128 stands for zero in the data rows.
Each row of this table is followed by its label. One hidden rule gives the labels. It looks at one to three of the table's principal directions, none of them among the few with the most spread.
[90, 123, 123, 101, 163, 187, 105, 135, 132, 91, 150, 133, 78, 135, 185, 169, 113, 168, 187, 127, 142, 124, 199, 158, 94, 122, 161, 187, 74, 177, 102, 100] RS
[126, 140, 134, 124, 95, 127, 165, 154, 121, 86, 155, 115, 121, 100, 114, 171, 111, 124, 150, 100, 139, 124, 157, 108, 124, 110, 140, 122, 118, 175, 115, 120] Ty
[118, 120, 126, 122, 124, 126, 126, 124, 112, 139, 115, 125, 150, 119, 105, 110, 123, 124, 126, 134, 118, 122, 119, 145, 132, 126, 115, 118, 152, 116, 138, 134] Ty
[179, 149, 151, 142, 92, 99, 192, 99, 135, 146, 122, 110, 202, 113, 101, 136, 143, 131, 97, 116, 132, 148, 83, 66, 136, 77, 110, 164, 138, 157, 122, 166] Ty
[139, 127, 126, 137, 163, 133, 81, 95, 150, 160, 115, 150, 125, 167, 155, 99, 157, 147, 108, 153, 126, 135, 106, 129, 125, 142, 124, 150, 121, 103, 132, 138] SE
[159, 149, 145, 138, 89, 106, 171, 120, 134, 122, 138, 120, 165, 112, 105, 151, 130, 132, 123, 115, 139, 141, 122, 81, 132, 92, 122, 141, 133, 158, 118, 141] Ty
[128, 122, 123, 120, 117, 154, 194, 153, 99, 163, 118, 101, 140, 76, 108, 121, 105, 106, 112, 124, 116, 128, 133, 140, 122, 115, 105, 109, 157, 121, 113, 151] BU
[133, 131, 122, 108, 131, 172, 172, 152, 121, 126, 149, 110, 116, 97, 152, 156, 113, 143, 148, 113, 136, 132, 163, 122, 107, 103, 134, 166, 116, 176, 99, 146] Ty
[110, 107, 113, 139, 163, 128, 67, 134, 137, 158, 109, 150, 82, 160, 139, 83, 136, 104, 105, 158, 109, 113, 115, 171, 138, 190, 125, 68, 140, 47, 152, 103] BU
[164, 131, 137, 152, 118, 103, 140, 95, 137, 167, 105, 126, 173, 134, 97, 97, 151, 112, 75, 139, 111, 131, 65, 106, 140, 126, 107, 113, 158, 96, 145, 147] BU
[94, 108, 120, 129, 140, 141, 118, 136, 103, 128, 115, 120, 109, 122, 128, 121, 114, 117, 131, 133, 115, 121, 136, 172, 124, 154, 128, 107, 127, 111, 135, 107] SE
[94, 93, 95, 107, 193, 184, 57, 124, 119, 150, 115, 141, 82, 146, 160, 90, 126, 138, 136, 157, 103, 108, 139, 205, 107, 175, 136, 121, 141, 85, 142, 113] Ty
[99, 120, 123, 126, 137, 147, 108, 161, 129, 116, 142, 136, 75, 132, 141, 136, 118, 117, 142, 129, 126, 108, 164, 154, 126, 159, 138, 95, 113, 119, 128, 100] Ty
[95, 101, 110, 123, 162, 162, 88, 153, 122, 144, 125, 136, 69, 137, 148, 109, 117, 114, 133, 149, 109, 107, 153, 186, 120, 179, 134, 86, 131, 83, 138, 96] BU
[108, 123, 130, 127, 125, 134, 141, 150, 115, 118, 134, 119, 107, 119, 143, 147, 112, 126, 146, 122, 135, 133, 158, 139, 126, 133, 131, 129, 108, 139, 117, 113] SE
[66, 97, 119, 116, 161, 160, 81, 120, 99, 115, 113, 130, 97, 139, 159, 133, 106, 152, 174, 148, 122, 131, 175, 203, 108, 152, 140, 148, 105, 120, 127, 82] SE
[202, 179, 146, 148, 58, 67, 233, 149, 136, 148, 142, 111, 190, 83, 75, 129, 143, 96, 71, 86, 152, 149, 76, 18, 162, 73, 92, 106, 160, 156, 107, 214] Ty
[123, 127, 135, 138, 119, 121, 115, 103, 121, 116, 124, 130, 143, 133, 120, 139, 128, 144, 139, 133, 128, 138, 131, 133, 121, 123, 131, 140, 127, 138, 130, 111] Ty
[105, 110, 109, 118, 153, 169, 128, 174, 105, 172, 132, 125, 79, 112, 160, 109, 112, 126, 133, 139, 126, 131, 170, 166, 121, 155, 110, 110, 134, 107, 110, 140] SE
[104, 113, 109, 134, 171, 133, 64, 142, 123, 164, 119, 151, 79, 161, 167, 83, 142, 130, 118, 150, 129, 132, 134, 163, 137, 180, 115, 106, 123, 81, 132, 136] RS
[161, 157, 138, 129, 98, 133, 202, 179, 148, 126, 165, 115, 113, 98, 125, 156, 130, 105, 109, 93, 142, 118, 137, 67, 135, 106, 125, 114, 116, 170, 104, 162] Ty
[101, 133, 130, 130, 85, 116, 169, 169, 88, 87, 146, 107, 116, 83, 104, 165, 96, 115, 154, 95, 141, 133, 166, 130, 132, 122, 127, 98, 126, 166, 112, 120] RS
[166, 139, 116, 109, 142, 189, 175, 154, 140, 161, 159, 118, 106, 99, 168, 143, 126, 148, 128, 122, 137, 138, 160, 102, 101, 102, 126, 168, 129, 165, 88, 170] BU
[136, 126, 138, 136, 125, 117, 131, 92, 135, 115, 113, 120, 158, 136, 114, 135, 135, 126, 118, 129, 116, 126, 95, 125, 125, 120, 139, 142, 124, 130, 143, 112] Ty
[170, 137, 145, 130, 89, 115, 230, 108, 116, 128, 117, 81, 206, 84, 94, 154, 119, 116, 105, 103, 119, 142, 81, 86, 126, 71, 123, 166, 140, 168, 124, 153] BU
[164, 129, 132, 127, 136, 153, 175, 106, 127, 169, 122, 107, 167, 114, 146, 128, 137, 149, 109, 130, 125, 150, 108, 106, 113, 94, 114, 191, 128, 156, 110, 166] SE
[131, 132, 126, 129, 89, 112, 171, 156, 96, 127, 135, 109, 147, 86, 90, 132, 110, 111, 126, 108, 130, 133, 131, 119, 138, 116, 109, 97, 160, 142, 123, 149] BU
[96, 113, 119, 125, 133, 114, 75, 126, 122, 99, 119, 141, 109, 143, 109, 117, 119, 114, 142, 137, 117, 108, 129, 169, 134, 161, 142, 82, 141, 92, 156, 89] Ty
[152, 120, 132, 136, 124, 131, 169, 97, 109, 174, 99, 105, 185, 107, 110, 109, 130, 129, 97, 138, 111, 146, 87, 126, 124, 106, 103, 151, 157, 119, 129, 154] Ty
[134, 141, 113, 113, 110, 135, 137, 183, 131, 105, 168, 133, 85, 104, 128, 147, 111, 120, 151, 109, 145, 120, 174, 114, 129, 129, 136, 91, 142, 143, 112, 135] BU
[188, 135, 105, 95, 149, 181, 209, 147, 122, 171, 147, 93, 143, 83, 183, 138, 120, 157, 129, 112, 143, 168, 135, 91, 102, 75, 121, 216, 137, 177, 80, 205] BU
[82, 109, 114, 122, 168, 142, 60, 136, 122, 118, 125, 147, 74, 159, 168, 118, 124, 140, 156, 144, 131, 125, 161, 179, 123, 170, 141, 124, 102, 105, 132, 97] SE
[103, 116, 117, 105, 142, 198, 160, 168, 106, 103, 163, 103, 73, 96, 182, 185, 96, 155, 181, 110, 137, 135, 207, 154, 90, 121, 151, 173, 89, 195, 90, 111] SE
[110, 117, 116, 110, 177, 181, 103, 134, 138, 147, 130, 138, 86, 141, 180, 122, 129, 148, 142, 145, 128, 124, 160, 158, 107, 141, 136, 159, 103, 124, 113, 126] Ty
[120, 116, 103, 102, 145, 174, 152, 169, 107, 133, 142, 110, 92, 93, 154, 136, 102, 127, 148, 119, 127, 129, 164, 154, 110, 131, 133, 130, 136, 138, 109, 139] Ty
[138, 138, 143, 136, 103, 101, 124, 125, 144, 128, 132, 140, 149, 138, 98, 123, 139, 121, 119, 130, 128, 115, 117, 104, 144, 122, 119, 109, 139, 125, 141, 128] BU
[182, 137, 122, 110, 140, 153, 135, 113, 170, 124, 152, 127, 137, 137, 150, 143, 142, 149, 131, 127, 127, 124, 117, 93, 111, 102, 152, 176, 130, 156, 127, 139] BU
[104, 98, 105, 86, 189, 206, 74, 114, 141, 100, 139, 132, 83, 148, 189, 152, 112, 170, 189, 150, 116, 114, 179, 190, 82, 137, 177, 189, 103, 142, 129, 76] BU
[129, 121, 112, 115, 147, 164, 126, 138, 123, 125, 143, 122, 102, 120, 157, 139, 122, 143, 143, 124, 128, 131, 149, 141, 109, 131, 139, 149, 123, 148, 115, 132] Ty
[103, 110, 117, 113, 143, 161, 126, 124, 98, 137, 116, 118, 131, 108, 130, 122, 110, 141, 146, 137, 118, 130, 147, 171, 110, 126, 123, 142, 140, 129, 123, 127] SE
[157, 126, 124, 126, 153, 128, 108, 106, 165, 153, 114, 141, 139, 155, 127, 95, 151, 115, 94, 147, 110, 110, 80, 121, 133, 137, 132, 122, 144, 85, 151, 133] Ty
[121, 126, 133, 115, 118, 141, 170, 135, 120, 105, 129, 106, 138, 102, 120, 155, 108, 120, 142, 114, 124, 121, 136, 132, 119, 107, 141, 141, 120, 151, 124, 116] BU
[145, 136, 137, 131, 116, 125, 147, 120, 134, 122, 136, 121, 147, 126, 126, 142, 135, 137, 126, 119, 131, 133, 120, 104, 126, 109, 129, 152, 121, 157, 124, 137] SE
[83, 101, 100, 107, 166, 195, 118, 187, 97, 157, 139, 124, 48, 106, 176, 121, 98, 130, 156, 140, 124, 124, 201, 194, 108, 166, 123, 109, 125, 113, 105, 120] Ty
[119, 138, 140, 128, 100, 124, 175, 148, 120, 85, 145, 108, 129, 103, 114, 169, 115, 115, 139, 95, 135, 119, 138, 109, 128, 110, 141, 129, 104, 176, 119, 122] SE
[103, 93, 108, 112, 175, 166, 51, 101, 125, 132, 116, 141, 105, 159, 158, 112, 123, 157, 159, 165, 108, 122, 147, 196, 105, 159, 146, 147, 134, 98, 147, 84] BU
[120, 111, 109, 114, 148, 131, 68, 121, 147, 102, 126, 145, 101, 150, 119, 116, 122, 115, 142, 146, 109, 100, 125, 165, 124, 160, 158, 87, 152, 79, 161, 81] BU
[147, 113, 123, 131, 140, 131, 110, 73, 125, 162, 94, 127, 183, 132, 93, 86, 143, 129, 94, 153, 95, 121, 68, 147, 123, 126, 115, 128, 177, 92, 157, 138] Ty
[99, 116, 126, 126, 151, 133, 91, 110, 126, 117, 113, 136, 116, 148, 143, 124, 127, 136, 142, 141, 125, 126, 134, 161, 122, 143, 139, 138, 109, 113, 135, 102] SE
[97, 121, 120, 123, 159, 152, 102, 152, 139, 109, 137, 138, 60, 145, 173, 142, 120, 124, 148, 131, 134, 120, 166, 155, 119, 160, 152, 120, 88, 117, 120, 94] Ty
[134, 143, 139, 147, 94, 66, 104, 131, 141, 109, 131, 148, 138, 148, 91, 119, 140, 108, 118, 124, 137, 122, 109, 101, 160, 139, 122, 78, 140, 106, 148, 120] Ty
[106, 109, 123, 135, 158, 133, 78, 113, 142, 124, 110, 142, 95, 160, 140, 115, 130, 114, 123, 152, 109, 111, 120, 169, 125, 171, 147, 99, 118, 76, 152, 78] BU
[126, 117, 132, 132, 154, 144, 123, 104, 130, 161, 108, 126, 142, 144, 145, 109, 143, 137, 110, 144, 117, 130, 106, 140, 123, 131, 118, 159, 116, 120, 131, 136] RS
[116, 109, 101, 108, 175, 177, 97, 142, 123, 164, 126, 136, 87, 130, 165, 100, 123, 138, 135, 150, 119, 125, 151, 172, 111, 152, 126, 130, 140, 98, 121, 135] BU
[110, 108, 113, 129, 165, 171, 99, 113, 108, 161, 117, 129, 109, 131, 156, 109, 132, 151, 126, 147, 116, 136, 137, 171, 106, 149, 119, 147, 129, 121, 120, 133] RS
[145, 125, 121, 113, 144, 189, 173, 145, 126, 155, 147, 108, 115, 102, 164, 145, 123, 147, 130, 122, 126, 133, 152, 123, 101, 110, 127, 174, 118, 170, 100, 153] Ty
[137, 127, 145, 134, 138, 135, 131, 87, 138, 147, 112, 126, 165, 145, 136, 126, 145, 149, 119, 141, 122, 135, 107, 120, 121, 109, 123, 181, 111, 141, 129, 132] SE
[118, 128, 125, 118, 131, 147, 127, 131, 119, 125, 134, 128, 128, 119, 127, 130, 126, 139, 138, 123, 128, 121, 141, 136, 120, 121, 126, 140, 129, 150, 121, 139] SE
[128, 136, 121, 123, 110, 122, 133, 147, 114, 115, 142, 127, 128, 110, 110, 130, 123, 127, 135, 112, 136, 126, 137, 120, 133, 123, 122, 111, 145, 146, 123, 147] SE
[108, 131, 123, 126, 122, 114, 81, 153, 143, 82, 152, 150, 81, 147, 124, 140, 125, 118, 151, 121, 135, 105, 155, 134, 137, 157, 151, 83, 119, 122, 141, 94] Ty
[119, 149, 125, 131, 104, 100, 104, 170, 129, 108, 159, 152, 97, 130, 116, 127, 133, 123, 138, 109, 154, 122, 155, 104, 149, 140, 119, 83, 131, 141, 120, 148] RS
[104, 124, 136, 129, 98, 117, 151, 139, 105, 86, 132, 111, 131, 106, 105, 161, 103, 118, 152, 111, 127, 124, 147, 139, 127, 123, 139, 114, 121, 150, 131, 96] Ty
[122, 145, 130, 135, 121, 99, 115, 158, 145, 107, 143, 145, 95, 142, 130, 128, 135, 108, 124, 114, 146, 119, 134, 106, 149, 144, 132, 91, 110, 120, 127, 130] RS
[196, 148, 132, 138, 134, 124, 144, 90, 160, 179, 124, 133, 180, 140, 123, 96, 173, 140, 71, 131, 124, 136, 61, 69, 132, 100, 106, 164, 149, 136, 127, 196] Ty
[105, 120, 130, 129, 128, 123, 110, 128, 114, 135, 117, 134, 133, 131, 115, 112, 127, 127, 131, 135, 124, 122, 132, 149, 135, 137, 115, 115, 134, 116, 136, 126] SE
[80, 101, 83, 102, 200, 176, 48, 145, 112, 104, 133, 141, 36, 146, 205, 124, 109, 152, 176, 140, 135, 137, 180, 204, 101, 178, 162, 138, 104, 106, 117, 100] SE
[152, 146, 130, 123, 105, 115, 159, 141, 132, 118, 145, 123, 143, 111, 119, 142, 127, 130, 131, 110, 143, 137, 130, 90, 133, 101, 125, 137, 135, 156, 115, 153] BU
[128, 127, 130, 128, 124, 128, 134, 117, 122, 103, 132, 117, 134, 125, 134, 151, 123, 139, 142, 119, 131, 137, 129, 126, 120, 119, 141, 152, 114, 154, 126, 117] SE
[114, 126, 125, 118, 134, 125, 100, 132, 134, 111, 134, 140, 114, 142, 139, 133, 123, 138, 154, 134, 136, 126, 151, 138, 128, 132, 138, 133, 120, 125, 130, 111] Ty
[122, 143, 152, 163, 83, 55, 158, 120, 124, 92, 109, 119, 151, 125, 81, 142, 126, 83, 100, 107, 132, 131, 86, 101, 158, 132, 129, 76, 117, 111, 143, 106] SE
[145, 127, 149, 141, 129, 111, 132, 79, 149, 111, 113, 120, 166, 155, 130, 144, 144, 135, 119, 131, 120, 132, 87, 110, 126, 113, 145, 172, 100, 141, 145, 106] Ty
[152, 148, 138, 143, 94, 94, 156, 134, 132, 101, 147, 120, 140, 121, 117, 154, 133, 124, 123, 102, 145, 140, 117, 80, 139, 112, 131, 129, 118, 163, 122, 139] RS
[144, 128, 141, 141, 146, 110, 116, 101, 144, 198, 96, 143, 169, 160, 124, 71, 163, 126, 80, 155, 120, 129, 77, 115, 150, 129, 91, 139, 137, 87, 141, 166] SE
Which label does each new row get?
[139, 122, 135, 145, 132, 124, 127, 117, 143, 163, 111, 132, 136, 139, 109, 99, 145, 103, 84, 143, 105, 110, 89, 129, 138, 148, 115, 94, 143, 88, 148, 127] ~ Ty
[161, 131, 127, 112, 134, 157, 146, 120, 148, 120, 149, 119, 135, 126, 156, 158, 127, 157, 149, 126, 132, 136, 143, 107, 106, 98, 148, 187, 118, 169, 116, 129] ~ BU
[134, 140, 135, 122, 115, 134, 191, 142, 112, 140, 129, 108, 146, 96, 138, 145, 116, 135, 132, 113, 145, 152, 144, 105, 125, 92, 114, 163, 116, 160, 96, 159] ~ SE
[93, 119, 127, 135, 142, 106, 56, 117, 136, 113, 113, 158, 105, 165, 118, 106, 134, 118, 133, 148, 122, 109, 127, 162, 140, 167, 136, 85, 126, 79, 154, 89] ~ Ty
[53, 94, 105, 124, 170, 127, 17, 125, 103, 111, 105, 157, 75, 166, 141, 94, 118, 131, 158, 156, 119, 116, 153, 218, 130, 195, 137, 84, 126, 68, 154, 76] ~ RS
[113, 119, 121, 131, 139, 124, 85, 119, 130, 140, 113, 147, 121, 143, 108, 95, 134, 115, 115, 147, 113, 109, 116, 156, 134, 155, 122, 86, 152, 82, 149, 117] ~ Ty
[140, 136, 155, 157, 115, 96, 121, 76, 137, 167, 95, 140, 193, 150, 84, 92, 163, 126, 79, 145, 114, 124, 68, 108, 146, 119, 95, 127, 142, 108, 148, 148] ~ RS
[103, 122, 134, 130, 137, 115, 79, 100, 127, 108, 117, 143, 132, 157, 137, 131, 131, 151, 154, 142, 134, 135, 140, 148, 127, 133, 136, 150, 109, 126, 136, 100] ~ SE
[130, 146, 128, 118, 122, 135, 160, 152, 124, 112, 149, 121, 118, 110, 148, 152, 124, 139, 142, 102, 153, 140, 151, 101, 125, 104, 129, 157, 104, 176, 98, 158] ~ RS
[136, 117, 135, 136, 153, 149, 103, 82, 147, 151, 110, 134, 144, 155, 133, 114, 149, 141, 109, 152, 105, 118, 100, 141, 114, 135, 131, 153, 124, 114, 143, 114] ~ Ty
[97, 114, 115, 137, 135, 92, 56, 141, 127, 110, 118, 153, 89, 157, 112, 99, 126, 98, 128, 141, 120, 109, 122, 166, 150, 187, 135, 47, 144, 60, 162, 89] ~ BU
[137, 133, 130, 125, 139, 135, 136, 131, 145, 126, 134, 128, 116, 136, 155, 140, 131, 132, 132, 127, 136, 133, 135, 115, 124, 122, 139, 150, 105, 135, 118, 126] ~ Ty
[94, 92, 99, 90, 216, 197, 57, 105, 134, 113, 122, 134, 75, 166, 226, 138, 116, 181, 189, 158, 127, 139, 173, 201, 85, 147, 174, 215, 82, 126, 121, 85] ~ Ty
[97, 122, 143, 132, 118, 115, 128, 124, 112, 127, 113, 127, 142, 131, 122, 133, 118, 133, 145, 135, 131, 133, 146, 145, 134, 124, 118, 136, 113, 128, 129, 109] ~ SE
[122, 111, 121, 114, 155, 152, 120, 113, 122, 149, 112, 123, 137, 133, 149, 116, 124, 143, 137, 146, 119, 134, 130, 156, 116, 125, 127, 163, 129, 118, 129, 126] ~ Ty
[133, 118, 137, 137, 134, 141, 132, 111, 141, 135, 121, 123, 127, 138, 135, 138, 130, 126, 121, 140, 112, 123, 122, 135, 118, 134, 138, 136, 116, 120, 136, 99] ~ BU
[84, 108, 126, 128, 154, 121, 86, 107, 117, 104, 102, 132, 114, 152, 143, 126, 119, 128, 147, 142, 122, 128, 129, 176, 126, 153, 146, 132, 103, 100, 144, 83] ~ SE
[95, 125, 143, 155, 108, 60, 66, 132, 143, 97, 117, 158, 105, 172, 97, 116, 132, 93, 127, 141, 127, 108, 122, 141, 164, 177, 134, 46, 121, 66, 166, 66] ~ Ty
[131, 125, 111, 122, 157, 136, 120, 139, 127, 148, 124, 130, 106, 132, 161, 108, 131, 128, 120, 132, 135, 141, 125, 134, 128, 140, 125, 134, 126, 109, 118, 150] ~ SE
[145, 137, 103, 96, 131, 164, 179, 163, 109, 134, 146, 109, 118, 75, 143, 139, 101, 135, 146, 110, 143, 145, 160, 121, 110, 96, 127, 145, 152, 153, 91, 173] ~ BU
[105, 133, 133, 121, 108, 136, 138, 165, 130, 75, 160, 125, 87, 116, 132, 176, 106, 123, 166, 107, 139, 113, 181, 128, 122, 131, 153, 112, 101, 163, 119, 91] ~ BU
[145, 134, 138, 146, 133, 102, 122, 105, 150, 135, 114, 135, 138, 153, 134, 119, 146, 120, 103, 135, 128, 135, 94, 108, 138, 133, 130, 130, 115, 106, 137, 125] ~ Ty
[165, 142, 106, 126, 124, 118, 142, 162, 123, 173, 140, 134, 120, 109, 133, 95, 133, 122, 105, 124, 144, 150, 124, 98, 142, 127, 99, 103, 170, 108, 109, 191] ~ Ty
[75, 112, 134, 138, 141, 120, 57, 122, 128, 104, 120, 152, 93, 167, 132, 126, 128, 129, 150, 146, 123, 110, 152, 174, 133, 170, 140, 101, 102, 103, 149, 71] ~ SE
[157, 128, 132, 135, 112, 117, 156, 112, 122, 159, 115, 116, 175, 113, 97, 109, 134, 120, 99, 132, 114, 132, 90, 114, 134, 113, 107, 125, 164, 118, 137, 151] ~ BU
[169, 137, 122, 107, 128, 168, 125, 123, 167, 91, 175, 129, 112, 131, 155, 178, 128, 164, 166, 121, 133, 122, 161, 100, 95, 102, 169, 176, 120, 184, 118, 110] ~ BU
